In the data rows, zero lies at 4.5, halfway between 4 and 5.
Here are some points:
tensor([6., 5., 4., 6., 5., 3., 7., 2., 3., 3., 5., 7., 3., 3., 4., 2.])
tensor([4., 4., 4., 4., 5., 3., 6., 3., 5., 3., 5., 5., 5., 4., 3., 5.])
tensor([4., 5., 5., 4., 4., 4., 6., 3., 5., 3., 4., 5., 4., 4., 4., 4.])
tensor([5., 4., 5., 2., 4., 6., 4., 9., 7., 7., 7., 1., 5., 7., 4., 9.])
tensor([4., 6., 3., 5., 2., 4., 3., 2., 5., 5., 2., 4., 4., 6., 5., 4.])
tensor([4., 6., 3., 5., 5., 3., 2., 1., 4., 5., 3., 6., 6., 6., 5., 1.])
tensor([5., 4., 5., 3., 5., 5., 4., 8., 6., 5., 7., 4., 4., 3., 4., 8.])
tensor([4., 5., 3., 5., 4., 6., 1., 5., 4., 6., 4., 4., 6., 7., 5., 4.])
tensor([6., 3., 5., 7., 4., 7., 6., 7., 4., 5., 6., 5., 3., 4., 3., 6.])
tensor([8., 2., 7., 6., 4., 7., 7., 9., 6., 6., 6., 3., 2., 4., 2., 9.])
tensor([2., 5., 4., 3., 5., 2., 5., 1., 3., 3., 4., 6., 6., 4., 5., 3.])
tensor([3., 5., 4., 5., 5., 5., 3., 4., 5., 5., 4., 5., 5., 4., 4., 4.])
tensor([8., 3., 6., 6., 5., 4., 7., 5., 4., 5., 5., 5., 4., 0., 3., 6.])
tensor([4., 5., 4., 5., 4., 5., 3., 4., 4., 5., 3., 5., 5., 5., 5., 3.])
tensor([4., 5., 6., 4., 5., 2., 5., 4., 4., 3., 4., 5., 5., 3., 4., 4.])
tensor([3., 6., 4., 5., 5., 2., 3., 0., 4., 3., 2., 6., 6., 6., 5., 0.])
tensor([3., 4., 3., 3., 3., 6., 1., 8., 7., 7., 5., 1., 7., 8., 6., 7.])
tensor([7., 5., 5., 9., 3., 6., 6., 4., 2., 4., 4., 7., 3., 3., 3., 2.])
tensor([6., 4., 5., 3., 4., 4., 6., 6., 7., 5., 6., 3., 4., 4., 4., 7.])
tensor([3., 6., 3., 6., 3., 5., 2., 3., 4., 5., 3., 5., 5., 6., 5., 2.])
tensor([2., 6., 5., 1., 4., 3., 4., 4., 6., 5., 3., 3., 5., 6., 6., 5.])
tensor([8., 4., 5., 8., 3., 6., 5., 4., 2., 6., 3., 6., 2., 3., 4., 3.])
tensor([5., 5., 4., 5., 5., 5., 6., 4., 4., 4., 4., 5., 5., 3., 3., 4.])
tensor([5., 4., 6., 3., 6., 3., 6., 5., 6., 3., 4., 3., 4., 3., 3., 6.])
tensor([3., 5., 7., 1., 6., 2., 4., 4., 5., 3., 5., 4., 6., 3., 5., 5.])
tensor([5., 5., 3., 7., 2., 8., 0., 7., 5., 8., 4., 4., 5., 5., 6., 4.])
tensor([3., 5., 6., 3., 5., 2., 5., 3., 5., 3., 3., 5., 6., 4., 3., 4.])
tensor([7., 3., 5., 6., 5., 4., 8., 4., 5., 3., 6., 5., 3., 2., 2., 5.])
tensor([3., 5., 5., 0., 5., 3., 6., 4., 6., 4., 5., 2., 6., 5., 4., 6.])
tensor([6., 4., 6., 5., 6., 3., 8., 4., 4., 2., 6., 6., 5., 1., 2., 3.])
tensor([8., 4., 5., 8., 4., 6., 5., 6., 4., 6., 5., 4., 2., 2., 3., 5.])
tensor([4., 4., 5., 4., 4., 5., 5., 4., 5., 5., 4., 4., 4., 4., 4., 5.])
tensor([5., 4., 4., 5., 5., 5., 4., 4., 5., 5., 4., 4., 4., 4., 5., 3.])
tensor([4., 4., 6., 3., 7., 2., 8., 3., 4., 2., 4., 6., 5., 2., 3., 5.])
tensor([7., 4., 4., 9., 2., 9., 5., 7., 4., 6., 4., 7., 1., 5., 4., 3.])
tensor([4., 3., 8., 0., 7., 0., 9., 3., 6., 1., 5., 3., 6., 1., 3., 7.])
tensor([4., 5., 4., 3., 4., 4., 4., 5., 4., 4., 4., 3., 6., 6., 6., 5.])
tensor([6., 4., 5., 4., 5., 4., 5., 8., 6., 7., 6., 3., 5., 3., 5., 7.])
tensor([5., 3., 5., 6., 4., 6., 5., 7., 5., 5., 5., 4., 3., 5., 3., 6.])
tensor([6., 4., 6., 8., 5., 5., 7., 1., 2., 3., 3., 7., 3., 2., 2., 2.])
tensor([3., 5., 2., 6., 2., 8., 0., 6., 5., 8., 4., 4., 4., 9., 7., 5.])
tensor([2., 5., 5., 0., 5., 2., 5., 8., 7., 4., 6., 2., 9., 6., 6., 8.])
tensor([7., 3., 7., 6., 4., 6., 7., 5., 4., 4., 5., 6., 3., 2., 2., 6.])
tensor([3., 5., 5., 2., 6., 2., 5., 2., 4., 2., 3., 5., 5., 4., 5., 3.])
tensor([3., 6., 3., 4., 5., 2., 4., 2., 3., 2., 3., 6., 5., 4., 6., 3.])
tensor([4., 5., 3., 6., 2., 6., 3., 5., 6., 6., 4., 3., 5., 8., 5., 5.])
tensor([6., 3., 7., 2., 7., 2., 9., 6., 6., 3., 7., 4., 5., 2., 2., 6.])
24 more points follow, each with its number after it:
tensor([4., 3., 6., 0., 7., 3., 7., 6., 6., 3., 7., 3., 6., 3., 4., 8.]) 0
tensor([3., 6., 0., 7., 2., 7., 0., 5., 4., 8., 4., 5., 4., 8., 7., 3.]) 1
tensor([3., 5., 4., 3., 4., 3., 5., 5., 6., 3., 6., 3., 6., 5., 5., 6.]) 2
tensor([4., 3., 5., 2., 4., 6., 6., 9., 8., 5., 7., 1., 4., 5., 4., 9.]) 3
tensor([5., 4., 4., 6., 3., 8., 3., 7., 5., 6., 4., 4., 3., 6., 4., 6.]) 4
tensor([4., 4., 5., 3., 4., 7., 3., 9., 6., 7., 5., 3., 4., 6., 5., 8.]) 5
tensor([6., 3., 5., 5., 4., 5., 5., 9., 6., 6., 6., 3., 4., 3., 5., 8.]) 6
tensor([4., 5., 3., 6., 4., 5., 3., 5., 4., 5., 4., 5., 3., 5., 6., 4.]) 7
tensor([4., 4., 3., 3., 4., 7., 2., 9., 6., 7., 7., 1., 5., 7., 6., 9.]) 8
tensor([5., 4., 4., 7., 4., 6., 5., 4., 3., 5., 5., 6., 3., 5., 4., 4.]) 9
tensor([3., 5., 2., 5., 2., 8., 0., 7., 5., 8., 4., 3., 6., 8., 7., 5.]) 10
tensor([9., 3., 6., 8., 5., 4., 9., 3., 4., 4., 5., 7., 1., 0., 1., 3.]) 11
tensor([5., 4., 7., 4., 7., 2., 8., 3., 4., 3., 4., 5., 4., 2., 2., 3.]) 12
tensor([5., 4., 7., 4., 6., 2., 7., 2., 4., 2., 4., 6., 4., 2., 3., 3.]) 13
tensor([4., 4., 4., 3., 5., 5., 4., 6., 6., 6., 5., 3., 4., 5., 5., 6.]) 14
tensor([5., 5., 5., 8., 5., 5., 5., 2., 3., 3., 3., 7., 4., 4., 3., 1.]) 15
tensor([4., 5., 5., 6., 5., 3., 6., 2., 4., 3., 4., 6., 3., 4., 4., 2.]) 16
tensor([5., 4., 4., 4., 3., 6., 4., 5., 5., 6., 5., 4., 4., 6., 5., 5.]) 17
tensor([1., 5., 4., 1., 5., 3., 3., 4., 5., 4., 4., 3., 6., 7., 6., 5.]) 18
tensor([4., 5., 2., 9., 3., 9., 2., 4., 3., 6., 4., 7., 3., 7., 5., 2.]) 19
tensor([4., 4., 6., 0., 6., 0., 7., 4., 7., 3., 6., 2., 6., 3., 4., 7.]) 20
tensor([5., 5., 4., 5., 5., 3., 5., 4., 6., 5., 6., 5., 4., 3., 4., 3.]) 21
tensor([4., 4., 4., 4., 3., 8., 2., 9., 6., 7., 4., 2., 4., 6., 5., 9.]) 22
tensor([5., 4., 5., 6., 4., 5., 5., 3., 4., 5., 4., 5., 4., 4., 4., 3.]) 23
Which of these numbered points is nearest to each point below, ignoring the 3 directions in which the first points spread most? Its number follows each.
tensor([5., 5., 5., 5., 5., 2., 8., 2., 4., 1., 5., 5., 5., 3., 4., 3.]) > 2
tensor([4., 4., 3., 6., 4., 6., 2., 5., 5., 6., 4., 4., 4., 6., 5., 5.]) > 14
tensor([6., 5., 4., 6., 4., 4., 5., 3., 4., 4., 4., 5., 3., 4., 5., 3.]) > 20
tensor([4., 6., 4., 6., 5., 3., 4., 0., 3., 4., 3., 6., 6., 4., 5., 0.]) > 23
tensor([3., 5., 3., 2., 5., 4., 3., 6., 6., 6., 6., 3., 6., 4., 6., 6.]) > 1
tensor([6., 3., 4., 9., 3., 9., 6., 8., 5., 6., 6., 4., 1., 4., 2., 7.]) > 3
tensor([4., 6., 3., 5., 4., 4., 2., 4., 4., 4., 3., 5., 4., 5., 6., 3.]) > 7
tensor([4., 5., 2., 6., 3., 8., 1., 5., 4., 7., 4., 3., 4., 7., 6., 5.]) > 8
tensor([7., 4., 5., 6., 5., 5., 6., 6., 6., 6., 6., 5., 3., 3., 3., 6.]) > 11
tensor([3., 4., 5., 0., 5., 3., 5., 7., 9., 6., 6., 0., 6., 6., 5., 9.]) > 11
tensor([7., 4., 6., 6., 5., 3., 7., 2., 4., 3., 4., 6., 3., 1., 3., 3.]) > 20
tensor([6., 4., 5., 6., 5., 3., 6., 4., 4., 3., 4., 7., 3., 1., 4., 4.]) > 6
tensor([4., 5., 4., 2., 4., 2., 6., 4., 5., 3., 4., 4., 6., 5., 6., 4.]) > 17
tensor([5., 4., 4., 4., 4., 5., 5., 8., 5., 5., 6., 4., 4., 4., 5., 7.]) > 7
tensor([7., 4., 4., 7., 3., 6., 3., 5., 4., 7., 5., 5., 3., 5., 5., 4.]) > 20
tensor([5., 4., 5., 2., 4., 4., 6., 8., 7., 5., 6., 2., 4., 4., 4., 9.]) > 20
tensor([6., 5., 4., 9., 4., 8., 3., 2., 2., 5., 3., 8., 4., 5., 3., 0.]) > 15
tensor([3., 6., 2., 5., 2., 5., 2., 4., 5., 5., 4., 5., 5., 8., 7., 4.]) > 2
tensor([6., 3., 6., 2., 5., 5., 6., 9., 8., 6., 9., 1., 4., 3., 4., 9.]) > 21
tensor([7., 3., 5., 6., 4., 7., 5., 7., 5., 6., 6., 3., 3., 4., 4., 6.]) > 23
tensor([9., 3., 7., 8., 6., 5., 9., 4., 2., 2., 7., 7., 1., 0., 1., 4.]) > 8
tensor([2., 6., 7., 0., 8., 0., 8., 0., 4., 0., 2., 6., 6., 1., 4., 1.]) > 5
tensor([3., 5., 4., 3., 5., 4., 5., 4., 4., 4., 4., 4., 6., 5., 5., 4.]) > 10
tensor([8., 3., 7., 6., 6., 4., 9., 4., 5., 3., 7., 6., 2., 0., 1., 5.]) > 11
tensor([4., 6., 4., 6., 5., 4., 5., 0., 2., 2., 2., 8., 4., 4., 3., 0.]) > 4
tensor([7., 3., 6., 7., 5., 5., 6., 5., 4., 5., 5., 5., 3., 1., 4., 5.]) > 6
tensor([3., 5., 3., 5., 4., 5., 4., 4., 4., 4., 4., 6., 6., 6., 5., 3.]) > 19
tensor([4., 3., 5., 0., 5., 4., 6., 9., 9., 6., 7., 0., 5., 5., 4., 9.]) > 11
tensor([3., 5., 5., 3., 5., 2., 5., 2., 5., 3., 3., 4., 6., 5., 5., 3.]) > 23
tensor([4., 5., 3., 5., 3., 7., 3., 7., 5., 6., 4., 3., 5., 7., 5., 6.]) > 4
tensor([2., 4., 5., 0., 5., 4., 5., 8., 8., 5., 6., 0., 6., 6., 5., 9.]) > 3
tensor([4., 5., 3., 4., 4., 4., 3., 3., 5., 5., 5., 4., 6., 6., 5., 4.]) > 20
tensor([4., 5., 4., 2., 5., 4., 4., 6., 7., 5., 6., 3., 5., 5., 5., 6.]) > 14
tensor([3., 4., 5., 4., 4., 6., 4., 7., 5., 5., 4., 4., 4., 6., 4., 6.]) > 4
tensor([4., 5., 4., 3., 4., 8., 0., 9., 6., 8., 5., 1., 4., 7., 6., 8.]) > 5
tensor([6., 4., 5., 6., 5., 4., 7., 4., 5., 4., 5., 5., 3., 2., 3., 5.]) > 20
tensor([1., 7., 2., 5., 4., 4., 0., 2., 4., 5., 2., 4., 7., 9., 7., 1.]) > 15
tensor([1., 6., 4., 0., 5., 2., 3., 5., 7., 4., 4., 1., 7., 8., 7., 6.]) > 16
tensor([5., 5., 5., 4., 4., 2., 4., 3., 3., 4., 2., 4., 6., 4., 6., 4.]) > 6
tensor([5., 4., 4., 7., 4., 5., 7., 5., 5., 5., 6., 7., 4., 3., 3., 4.]) > 1
tensor([9., 5., 7., 9., 4., 8., 7., 3., 0., 3., 5., 9., 0., 0., 1., 0.]) > 5
tensor([1., 6., 2., 2., 5., 3., 1., 3., 4., 5., 4., 5., 8., 8., 8., 3.]) > 0
tensor([2., 5., 4., 1., 5., 3., 3., 5., 6., 4., 4., 2., 7., 6., 5., 6.]) > 4
tensor([6., 4., 6., 6., 5., 4., 5., 2., 3., 4., 3., 6., 3., 4., 3., 2.]) > 13
tensor([4., 6., 4., 6., 5., 3., 2., 0., 3., 4., 2., 6., 5., 6., 6., 1.]) > 13
tensor([6., 3., 8., 1., 6., 1., 9., 6., 6., 2., 7., 3., 4., 0., 2., 8.]) > 20
tensor([2., 6., 2., 5., 4., 6., 0., 0., 3., 6., 1., 5., 6., 9., 6., 1.]) > 23
tensor([9., 4., 7., 9., 3., 8., 5., 7., 4., 7., 3., 5., 1., 4., 3., 5.]) > 13
tensor([5., 4., 5., 5., 5., 4., 4., 3., 3., 4., 5., 6., 4., 3., 5., 3.]) > 0
tensor([3., 4., 6., 1., 7., 1., 6., 2., 4., 1., 4., 4., 6., 4., 5., 5.]) > 18
tensor([5., 5., 2., 7., 2., 8., 0., 8., 4., 9., 3., 3., 4., 8., 8., 5.]) > 6
tensor([5., 5., 2., 8., 3., 6., 2., 5., 4., 6., 4., 7., 3., 5., 5., 3.]) > 1
tensor([4., 5., 4., 3., 4., 4., 3., 6., 5., 5., 5., 3., 5., 6., 6., 6.]) > 7
tensor([6., 4., 5., 5., 4., 4., 5., 4., 5., 5., 5., 5., 5., 2., 4., 6.]) > 20
